cols: P S T Q
lig: [ 5.31 -3.68 -4.62  5.52]
zom: [ 3.32 -2.85 -3.57  5.39]
vaz: [ 5.49  9.20 -3.94  2.61]
perar: [-2.85 -3.58 -3.39  3.32]
navo: [ 3.32 -2.85 -3.57 -3.39]
Zare: [ 5.91 -1.80 -2.39  2.92]
sifav: [ 5.39 -3.57 -2.86  3.32]
mifod: [-3.23  4.87 -5.25  2.99]
zot: [-4.65  5.97 -5.23  4.68]
lokir: [ 5.49  9.20 -0.62 -3.88]
rutul: [-5.74  6.79  5.68 -6.59]
mos: [-5.25  2.99 -3.23  4.86]
order: [-3.57 -3.39 -2.85  3.32] : navo
q: [ 5.97 -5.23  4.68] : zot
order: [-3.57  5.39  3.32 -2.85] : zom
q: [ 5.49  9.20 -0.62 -3.88] : lokir
down: [-5.23 -0.62  5.68] : T
order: [ 4.86 -3.23  2.99 -5.25] : mos

cols: L K E J R
ruta: [-0.74  3.77 -8.14  4.57 -0.42]
vek: [-0.74  2.45  5.35  6.14  0.55]
Pak: [-0.74 -1.61  4.20  5.95  0.55]
guv: [ 6.14  2.45 -0.74  5.35  0.55]
q: [-1.61  4.20  5.95] : Pak
q: [-0.74  2.45  5.35  6.14] : vek
order: [-0.42  4.57 -8.14  3.77 -0.74] : ruta

cols: Z M W X
bemo: [-7.63 -3.68  9.07 -1.11]
tidul: [-1.51  0.09 -9.69 -1.35]
Gebol: [-2.56  7.06  2.57 -6.33]
miss Gebol: [ 2.57 -2.56 -6.33] : [7.06]
q: [ 2.57 -6.33] : Gebol
down: [-1.11 -1.35] : X
down: [-9.69  2.57] : W

cols: B U C V A
Lirar: [-0.49  2.95 -8.23 -8.22 -3.51]
datek: [-7.68  5.59 -4.91  7.18 -8.33]
suluf: [-4.92 -8.33 -7.68  5.59  7.18]
down: [-7.68 -4.92] : B
q: [-4.91  7.18] : datek
order: [-8.33 -7.68 -4.91  5.59  7.18] : datek
q: [-7.68  5.59 -4.91  7.18] : datek
miss Lirar: [-0.49 -8.23  2.95 -3.51] : [-8.22]

cols: H N D G
Dasip: [-1.12 -3.42  0.47 -3.40]
sav: [-0.03 -2.96 -7.25 -2.29]
Nazez: [-7.25 -0.03 -2.96 -2.96]
q: [-1.12 -3.42] : Dasip
back: [-2.96 -2.96 -0.03] : Nazez
miss Nazez: [-2.96 -0.03 -2.96] : [-7.25]
down: [-7.25 -2.96] : D
q: [-0.03 -2.96 -7.25] : sav

cols: zef varo mesop Bipip sasof
Migu: [ 2.12 -9.49 -2.60  4.77 -5.72]
Sisev: [ 2.98 -1.23  7.15  2.98 -9.52]
batir: [ 7.15 -1.23  2.97  2.98 -9.52]
order: [-9.52 -1.23  2.98  2.98  7.15] : Sisev
down: [7.15 2.97] : mesop
order: [ 2.98 -9.52  7.15 -1.23  2.97] : batir
q: [ 4.77 -5.72] : Migu
miss batir: [ 2.98  7.15 -1.23 -9.52] : [2.97]
order: [-1.23  2.98  7.15 -9.52  2.97] : batir
down: [4.77 2.98] : Bipip

cols: Meb Bimin rera vavi Vava rino Sas ludon tav bip
gok: [-3.28 -2.54  2.33 -2.32 -3.65 -4.22 -1.00 -1.08  2.75  3.91]
Vubun: [-0.08  2.02 -5.17  2.25 -1.37  5.03 -0.16  2.24 -2.71  2.50]
Dil: [ 2.33 -1.00 -3.65 -4.22 -2.54 -2.32 -3.28 -4.15 -3.16 -1.26]
mif: [-3.65 -3.16 -1.26 -2.32 -2.54  2.33 -1.00 -4.21 -4.15 -3.28]
muf: [-5.17 -0.08  2.02  0.23 -3.27 -0.65 -1.31  0.74 -4.53  0.97]
q: [-3.28 -2.54  2.33 -2.32 -3.65 -4.22 -1.00] : gok
order: [-3.28 -4.22 -4.15 -3.16 -2.32 -2.54  2.33 -1.00 -1.26 -3.65] : Dil
back: [ 2.02 -0.08 -5.17] : muf
order: [-3.65 -4.22 -1.00 -1.08  2.75  3.91 -3.28 -2.54  2.33 -2.32] : gok
down: [ 2.75 -2.71] : tav
back: [-4.15 -4.21 -1.00  2.33] : mif
order: [-4.22 -4.15 -3.65 -3.28 -3.16 -2.54 -2.32 -1.26 -1.00  2.33] : Dil

cols: bemer fodes Sedav las biga Fip rak
dava: [-5.30  6.95  2.76  5.69 -2.36 -6.32  5.57]
giden: [ 3.19 -2.25  6.12 -5.06 -6.90 -1.38 -6.95]
Bet: [ 2.60  1.34 -8.16  3.25  6.84  2.65  5.24]
ziz: [ 4.72 -4.11 -5.76  0.63 -6.90 -1.38 -6.95]
Dimen: [ 3.20 -5.06  6.12 -6.95 -6.90 -2.25 -1.38]
down: [-5.30  3.19  2.60] : bemer
back: [-1.38 -6.90  0.63 -5.76] : ziz
q: [ 3.20 -5.06  6.12 -6.95 -6.90 -2.25 -1.38] : Dimen
order: [-8.16  1.34  2.60  2.65  3.25  5.24  6.84] : Bet
order: [-6.95 -6.90 -5.06 -2.25 -1.38  3.19  6.12] : giden
q: [ 6.12 -6.95 -6.90 -2.25] : Dimen

cols: Gete seze Bup dom sep num sulez
babed: [ 0.07  1.08 -1.94 -2.73 -0.61 -2.11 -4.57]
pazop: [ 4.16  2.92  4.13 -1.13 -4.17  3.74  1.44]
tola: [-1.92 -9.19  0.06  7.48  7.62  3.02 -4.70]
nuvod: [ 3.73 -4.56  5.35  5.53 -1.40  0.99  0.25]
tefo: [ 3.62  1.22  3.18 -0.63 -3.44  2.54 -1.55]
Mude: [ 5.53  0.99  5.35 -1.40 -4.56  3.73  4.33]
Zevi: [ 0.06  0.07  1.08 -3.22 -4.43  2.08 -1.44]
q: [ 0.07  1.08 -3.22 -4.43] : Zevi
back: [ 3.73 -4.56 -1.40  5.35  0.99  5.53] : Mude
q: [ 0.07  1.08 -1.94] : babed
miss Zevi: [-1.44  1.08  0.06  2.08 -3.22 -4.43] : [0.07]
back: [ 2.54 -3.44 -0.63] : tefo

cols: ravik dedo govef zuve mot sogo
Ropi: [-2.72  3.68 -3.52 -3.48 -0.26 -3.81]
Kanos: [ 4.18  0.41  3.06 -1.80 -3.78  2.09]
pul: [-2.33 -3.53  3.62 -4.36 -0.55  3.45]
dab: [-0.09  0.25 -0.96 -1.18  0.40 -1.09]
Basib: [-3.14 -5.73  0.82  5.57  4.55  1.91]
mogev: [-1.26  4.09 -3.14 -3.80 -0.45 -4.20]
nud: [ 3.50  0.83  2.73 -2.20 -2.90  1.34]
nemud: [ 3.00 -0.66  3.06  8.61  5.92  5.43]
mur: [ 4.65  0.60  4.29 -1.21 -4.41  2.60]
lom: [ 4.81  1.02  3.88 -1.13  3.89  2.78]
liru: [-2.33  3.62 -3.53 -4.36  3.63 -4.15]
q: [ 3.62 -4.36] : pul
back: [ 3.63 -4.36 -3.53  3.62 -2.33] : liru
q: [3.50 0.83] : nud
back: [2.73 0.83] : nud
down: [ 3.62 -0.96  0.82 -3.14] : govef
miss lom: [ 4.81  1.02  3.89  2.78 -1.13] : [3.88]
miss liru: [-3.53  3.63 -2.33 -4.36 -4.15] : [3.62]

cols: popot runu Mefu Tiru suvag leg gageb fuze nogo
vumi: [ 8.28  0.99 -1.28  0.93 -1.93 -1.74 -1.99 -1.89  0.05]
Daza: [-5.18  3.38  1.52 -0.63 -1.33  5.39  1.06 -0.10  1.83]
Vez: [ 9.50  2.04 -0.06  3.73 -0.32 -7.50 -2.03 -4.35  3.53]
rab: [ 8.03  0.44  2.83 -6.95  0.44 -3.76  2.37  1.19  2.78]
fabi: [-1.24  0.51  2.89  1.24 -0.22  1.97  0.94 -0.24  2.27]
ras: [ 0.99  0.04 -1.74 -1.99  0.93 -1.93 -1.28  8.28 -1.89]
Raro: [ 4.21  2.64  3.15  0.45 -0.84 -6.54 -1.42  2.10  1.49]
Nire: [ 3.53 -4.35  9.50 -2.04  3.73 -0.32  2.04 -7.50 -0.06]
order: [-7.50 -4.35 -2.03 -0.32 -0.06  2.04  3.53  3.73  9.50] : Vez
order: [ 0.05  8.28  0.99 -1.28  0.93 -1.93 -1.74 -1.99 -1.89] : vumi

cols: dezu seg dobif tarub lise Fomi gine
rer: [-5.44  9.61  7.99  7.25  9.12 -2.71 -2.53]
gira: [ 8.71 -4.70 -7.36 -5.65 -6.89 -0.93 -4.87]
nuv: [ 1.22 -5.90 -1.34  0.44 -4.85 -4.26 -3.74]
boded: [ 8.85 -2.87 -9.36 -3.52 -7.63 -1.11 -5.87]
kigo: [ 2.36 -4.26 -4.44 -6.18  2.14 -4.27 -7.86]
numes: [ 8.85 -2.87 -9.36 -3.52 -7.63 -5.96 -5.87]
fudo: [-6.26 -1.10  1.39  2.91  2.97 -7.96 -6.49]
regof: [ 4.68 -4.94 -7.01 -0.96 -7.57 -4.23 -7.10]
Gaba: [-0.31  2.63  0.93 -3.63  4.06  3.49  1.84]
gafu: [ 4.63 -0.91 -5.49 -1.74 -2.19  2.94  0.60]
down: [ 7.25 -5.65] : tarub
down: [-2.53 -4.87 -3.74 -5.87 -7.86 -5.87 -6.49] : gine
miss kigo: [-4.44 -7.86  2.14 -4.26 -6.18  2.36] : [-4.27]

cols: mikib Zok zulil gat kurel diza sog babir
fet: [ 0.18  1.20 -0.48 -4.87 -4.86 -0.90 -2.65 -0.66]
livug: [ 4.10  3.16 -1.25 -0.67  3.15  0.54  0.96  0.15]
rizeg: [ 2.37 -0.58 -4.55 -3.13  0.48  1.29 -7.79 -1.70]
fos: [ 1.24 -0.90 -0.48  1.20 -2.65 -3.21 -4.87 -1.83]
toleb: [ 0.95  1.86 -0.16  1.33  2.44  0.68  0.82 -1.13]
back: [1.29 0.48] : rizeg
miss fet: [-4.86  0.18 -0.48 -0.90  1.20 -2.65 -0.66] : [-4.87]
down: [-4.86  3.15] : kurel
miss rizeg: [-3.13  2.37 -1.70 -4.55 -7.79  0.48 -0.58] : [1.29]
q: [-0.16  1.33  2.44  0.68] : toleb
back: [-2.65 -0.90 -4.86 -4.87 -0.48  1.20] : fet

cols: nulum kuvuz sabuf bur
Nipip: [-0.54 -0.74 -4.47  8.72]
kes: [3.51 6.48 8.72 3.52]
ful: [ 0.43 -7.88  6.44 -7.87]
miss kes: [8.72 3.52 6.48] : [3.51]
miss ful: [ 6.44 -7.88  0.43] : [-7.87]
down: [3.51 0.43] : nulum
q: [8.72 3.52] : kes
down: [ 3.52 -7.87] : bur
back: [ 8.72 -4.47 -0.74] : Nipip
back: [3.52 8.72] : kes

cols: mibad Sovuv Bemaz Sopan lafo
Tuta: [ 4.31 -4.48  5.22  5.21  5.67]
ton: [-5.72 -4.16 -7.35  3.65  6.37]
mukot: [-4.85  6.27 -4.62  6.55 -4.34]
nen: [-4.20 -4.50 -5.14  3.95  4.81]
gati: [-6.00 -8.19 -8.54 -6.76  2.44]
muras: [ 3.45 -0.85  2.44 -8.17 -2.89]
Vuso: [-6.24 -7.86 -6.61 -2.09  5.96]
zuv: [-6.32 -3.88 -5.94  5.27  6.51]
dedur: [-5.07 -5.54 -5.55  7.98 -7.28]
miss dedur: [-5.54 -5.07  7.98 -7.28] : [-5.55]
q: [-0.85  2.44] : muras
down: [-5.14 -8.54  2.44 -6.61 -5.94 -5.55] : Bemaz
down: [-4.20 -6.00] : mibad
down: [-6.24 -6.32 -5.07] : mibad
back: [-4.34  6.55 -4.62  6.27] : mukot
miss Tuta: [ 5.21 -4.48  5.67  4.31] : [5.22]

cols: Sezif Rozot Betab kem kel Belit famor nof tira
daki: [-0.10 -0.04 -0.11 -0.03 -0.03 -0.28  0.09  0.22 -0.16]
tofo: [-0.10 -0.04 -0.11 -0.03 -2.82 -0.28  0.09  0.22 -0.16]
Dalo: [ 2.40 -5.69  3.01  6.61  3.83 -4.46  1.56 -1.14 -7.26]
paz: [-5.69  1.56  6.61 -4.46  3.01  3.83 -7.25  2.40 -1.14]
lonil: [ 1.84  5.63 -9.10  4.33 -5.65  0.62 -8.25  0.36  0.17]
zuvot: [ 0.15  0.71  2.47  3.21  3.12  2.38  4.03 -5.54  6.38]
runag: [-2.89  5.98 -4.38 -1.78 -1.30 -0.07 -1.29  3.77 -0.42]
q: [2.47 3.21] : zuvot
miss paz: [-1.14  2.40  6.61  3.83  3.01  1.56 -5.69 -7.25] : [-4.46]
miss runag: [-1.78  5.98 -4.38 -0.07 -0.42  3.77 -1.30 -2.89] : [-1.29]
order: [-4.46 -5.69 -7.26  2.40 -1.14  1.56  3.01  3.83  6.61] : Dalo

cols: Razo vivul pevu Fut Daf kubav bimen
keso: [-9.80  4.66  0.05 -2.92 -0.86 -1.34 -1.47]
Lav: [ 5.05 -1.94  2.63  0.98 -0.32  3.89 -3.25]
kova: [ 7.62 -4.29 -2.58  2.57  1.24 -0.68  3.84]
sufoz: [ 8.88 -4.29 -4.28  2.93  0.81  1.57  1.03]
miss keso: [-1.47 -2.92 -0.86  4.66  0.05 -9.80] : [-1.34]
q: [ 8.88 -4.29 -4.28  2.93  0.81  1.57] : sufoz
miss sufoz: [-4.28  1.03  2.93  1.57  0.81  8.88] : [-4.29]

cols: Zikur Kod pofof sori rir
fevo: [-0.56 -1.29 -1.26  0.67  1.77]
lazot: [-0.90 -0.32  1.20  0.45 -0.86]
mefom: [-0.61 -1.22  0.49 -0.24  0.15]
Ropo: [-0.32 -0.90 -0.86  0.44  1.20]
Kugo: [-0.93 -1.67  0.70 -0.92  0.29]
tutut: [-0.38 -0.85 -0.80  0.36  1.07]
sulo: [-1.04 -2.16  0.90 -0.42  0.38]
Zasaz: [ 0.34 -0.11  4.07 -1.72  1.82]
q: [-2.16  0.90 -0.42] : sulo
miss tutut: [-0.80  0.36 -0.85  1.07] : [-0.38]
back: [-2.16 -1.04] : sulo
miss tutut: [-0.80  0.36  1.07 -0.38] : [-0.85]
q: [1.20 0.45] : lazot
miss Kugo: [ 0.70  0.29 -0.92 -1.67] : [-0.93]
order: [ 1.20  0.44 -0.86 -0.90 -0.32] : Ropo

cols: sadi Biva belem bebo Kovum piga Sutel rima
dosom: [ 2.45 -0.21 -3.03  2.45 -1.70 -3.04  1.90 -0.37]
vadag: [-2.62  3.35  1.40  2.45 -1.70 -3.04  1.90  1.32]
vovel: [-2.62  3.35  3.34  2.45 -0.21 -3.04  1.90 -0.37]
q: [-1.70 -3.04  1.90  1.32] : vadag
miss vovel: [ 3.35 -0.37  2.45  3.34  1.90 -3.04 -2.62] : [-0.21]
q: [ 2.45 -0.21 -3.04] : vovel
miss vovel: [-2.62  3.34  2.45 -3.04 -0.37  1.90 -0.21] : [3.35]

cols: por vora naf bule
Deta: [-2.65 -3.35 -0.47 -2.99]
Deti: [ 2.45 -1.20 -2.80  1.47]
noku: [-2.65 -3.35  7.90 -2.99]
dalar: [ 2.83 -1.36 -3.04  2.50]
down: [-2.99  1.47] : bule
miss noku: [-2.99  7.90 -2.65] : [-3.35]
down: [-3.35 -1.36] : vora

cols: tovi Tive Pubu fofem vor Dasap pur
vef: [-2.06  2.35  1.91  4.42 -0.69 -0.33  2.06]
Tude: [-6.04  5.66  6.42  3.18 -4.37 -9.17  1.33]
tig: [-3.47  3.16  4.40  3.21 -1.50 -4.83  1.38]
tulud: [ 0.20 -5.82  3.42 -0.83 -2.60 -1.49 -1.10]
Gam: [-7.06  6.94  4.02  7.19 -4.05 -5.61  4.89]
fuzof: [-6.24  5.21  2.36  5.81  0.22 -5.82  5.02]
vada: [ 0.53 -1.18  4.29 -2.29 -2.82 -1.98 -3.52]
guda: [ 3.66  1.40 -2.66 -1.30  0.00 -1.42  2.78]
zuba: [-3.80  5.89  2.79  4.54 -4.66 -4.74  3.71]
dopa: [ 0.11  0.90  3.38 -1.44 -2.58 -3.69 -1.77]
lel: [-1.15  0.77  8.96 -2.05 -6.92 -6.26 -5.04]
q: [ 0.22 -5.82] : fuzof
back: [-2.58 -1.44  3.38  0.90  0.11] : dopa
miss tulud: [-2.60  0.20  3.42 -1.49 -1.10 -5.82] : [-0.83]
down: [ 1.91  6.42  4.40  3.42  4.02  2.36  4.29 -2.66  2.79] : Pubu
back: [ 3.18  6.42  5.66 -6.04] : Tude
q: [-6.04  5.66] : Tude

cols: nedev gak Bog tedup zeg lusif Bor
Venep: [ 3.24 -7.34 -0.08 -5.75  3.41 -0.09 -1.10]
Gibet: [ 3.30 -0.19  5.66  6.09 -3.52 -0.09  1.28]
vobo: [-3.99 -1.61  0.91 -3.21 -0.27 -0.86 -3.31]
tun: [-0.19  3.30 -1.96  6.62 -5.01  1.66 -4.00]
sede: [ 0.91 -3.21 -1.61 -3.99 -0.86 -0.27  5.69]
motoz: [-0.64 -2.30  3.39  5.33 -3.17 -0.43 -6.01]
miss Venep: [-5.75 -1.10  3.41 -0.09 -7.34  3.24] : [-0.08]
back: [-0.27 -0.86 -3.99 -1.61 -3.21  0.91] : sede
q: [-0.19  3.30] : tun
back: [ 3.41 -5.75 -0.08] : Venep
back: [-0.43 -3.17] : motoz

cols: zov dar popor Dal
mup: [ 2.68 -6.95  1.14 -4.90]
nif: [ 1.14 -6.95  2.68 -9.61]
nol: [ 2.68 -6.95  1.14 -6.94]
Dob: [-4.88 -6.95  1.14  5.25]
Nef: [ 2.68 -6.95  1.14 -1.41]
rivun: [ 1.53 -2.52  3.28 -8.30]
miss nol: [ 2.68 -6.94  1.14] : [-6.95]
q: [ 2.68 -6.95  1.14 -4.90] : mup
q: [ 2.68 -6.95  1.14 -6.94] : nol
miss mup: [-4.90 -6.95  1.14] : [2.68]
down: [-6.95 -6.95 -6.95 -2.52] : dar
miss Nef: [-6.95 -1.41  1.14] : [2.68]

cols: Nevez gazug Lalep vibuv ved keva zozop
voz: [-3.78  2.88 -2.95  3.13 -3.25  3.89 -3.40]
Non: [ 0.74 -3.50  3.79 -2.55  3.71 -2.61  3.64]
zenam: [ 2.91  2.53  2.50  2.40  4.47  8.79 -1.67]
deki: [ 0.45  1.88 -3.25  3.13 -3.40  3.89 -2.95]
q: [ 2.88 -2.95  3.13 -3.25] : voz
down: [ 3.13 -2.55  2.40] : vibuv
back: [2.40 2.50 2.53 2.91] : zenam
down: [ 3.64 -1.67 -2.95] : zozop
down: [-3.40  3.64 -1.67] : zozop
back: [-2.95  3.89 -3.40  3.13 -3.25] : deki

cols: papos loga mura Zor tebaf Rezir nik paku Peto
baseg: [-1.10  0.77  0.73 -0.41  1.46  0.27 -0.07 -0.31  1.56]
gik: [-0.74 -5.65 -0.89  3.41  3.25  2.00 -3.84 -1.58  3.92]
ran: [ 3.82  3.87  4.01 -3.92 -3.56  2.31  2.10 -1.42  2.70]
Dak: [ 2.74  4.92  0.24 -6.08 -3.66 -2.39 -1.15 -5.13  2.17]
Sumin: [ 0.82  7.14 -1.43 -7.29 -5.46 -2.52  0.00 -4.07  0.87]
Tud: [ 2.97 -0.13  1.82 -0.22 -3.33  3.15 -0.08 -1.76  3.32]
Rulof: [-1.74  1.64 -2.43 -2.75  0.27 -2.37  0.02 -0.36 -1.09]
q: [-7.29 -5.46 -2.52  0.00] : Sumin
q: [-0.41  1.46] : baseg
down: [2.17 0.87] : Peto

cols: tem Rud basa kikuz Gola palef dufu luput sobi
vugi: [ 0.23  0.06 -0.01  0.05 -3.58 -0.67  0.06  0.00  2.07]
pom: [ 0.09  0.21 -0.05  0.42 -5.74  0.01 -0.02 -0.11 -0.64]
nok: [ 0.01 -0.04 -0.10 -0.10  2.97  0.52  0.23 -0.32 -5.62]
gen: [ 0.40 -0.12 -0.07 -0.22 -5.12 -0.06  0.03  0.08 -1.29]
Voze: [ 0.21 -0.05  0.42 -5.74  0.02 -0.02 -0.39 -0.02 -6.81]
lonek: [-0.27 -0.29 -0.09 -0.68  8.80  2.07  0.37 -0.04 -0.46]
davol: [ 0.09  0.21 -0.05  0.42 -5.74 -1.48 -0.19  0.13 -0.79]
order: [-5.74 -0.64 -0.11 -0.05 -0.02  0.01  0.09  0.21  0.42] : pom
back: [-0.02  0.01 -5.74  0.42 -0.05  0.21] : pom
down: [ 2.97 -5.12  0.02  8.80 -5.74] : Gola
miss Voze: [-0.05 -0.39 -0.02 -6.81 -0.02 -5.74  0.02  0.42] : [0.21]
q: [ 0.01 -0.02] : pom

cols: kon buzug gadef lidu
gunar: [-0.13  2.08 -2.80  3.25]
Dip: [3.86 8.98 8.99 1.20]
nuna: [-1.57  4.75 -1.58 -3.85]
Lapur: [ 1.33  4.75 -3.89 -3.63]
Sona: [ 2.07  2.08 -2.80 -3.16]
Vafed: [ 3.86  8.98 -4.74 -8.47]
foz: [ 0.52 -4.34  3.67 -3.97]
miss Sona: [-2.80 -3.16  2.07] : [2.08]
miss nuna: [ 4.75 -1.57 -3.85] : [-1.58]
miss nuna: [ 4.75 -3.85 -1.57] : [-1.58]
miss Dip: [3.86 1.20 8.99] : [8.98]
back: [8.99 8.98 3.86] : Dip

cols: mudo raka Buves pulev zutap veti
losum: [ 5.67 -6.58  5.68 -4.40  4.34 -8.52]
nel: [ 7.09 -3.37 -7.23 -4.96 -5.80  4.87]
belo: [ 1.02  0.05  0.04 -1.07 -4.07 -5.75]
kote: [-0.83  5.02  2.43  1.34 -6.93  1.38]
Fupo: [ 4.45  0.66 -3.51 -2.01 -3.91  6.81]
vaze: [ 4.99 -2.26 -4.77 -3.69 -5.49  1.02]
miss nel: [-5.80 -3.37  7.09 -7.23 -4.96] : [4.87]
down: [5.67 7.09 1.02] : mudo
miss losum: [ 5.67 -4.40  4.34 -6.58  5.68] : [-8.52]
q: [ 4.99 -2.26] : vaze
miss losum: [-4.40  4.34 -8.52  5.68 -6.58] : [5.67]

cols: funef Veba Bak nofu nuki Fuzos
lod: [ 5.61 -3.98 -3.51  2.16 -0.82 -5.73]
lazuv: [ 8.70 -0.40 -2.76  6.72  1.61 -2.40]
nopid: [ 8.21  3.78  2.72  7.45 -1.06 -2.36]
gukoz: [-2.09 -2.22 -2.57 -5.73  2.16 -0.82]
back: [-5.73 -0.82  2.16] : lod
down: [ 1.61 -1.06  2.16] : nuki
miss lazuv: [-2.76 -0.40  1.61  6.72 -2.40] : [8.70]

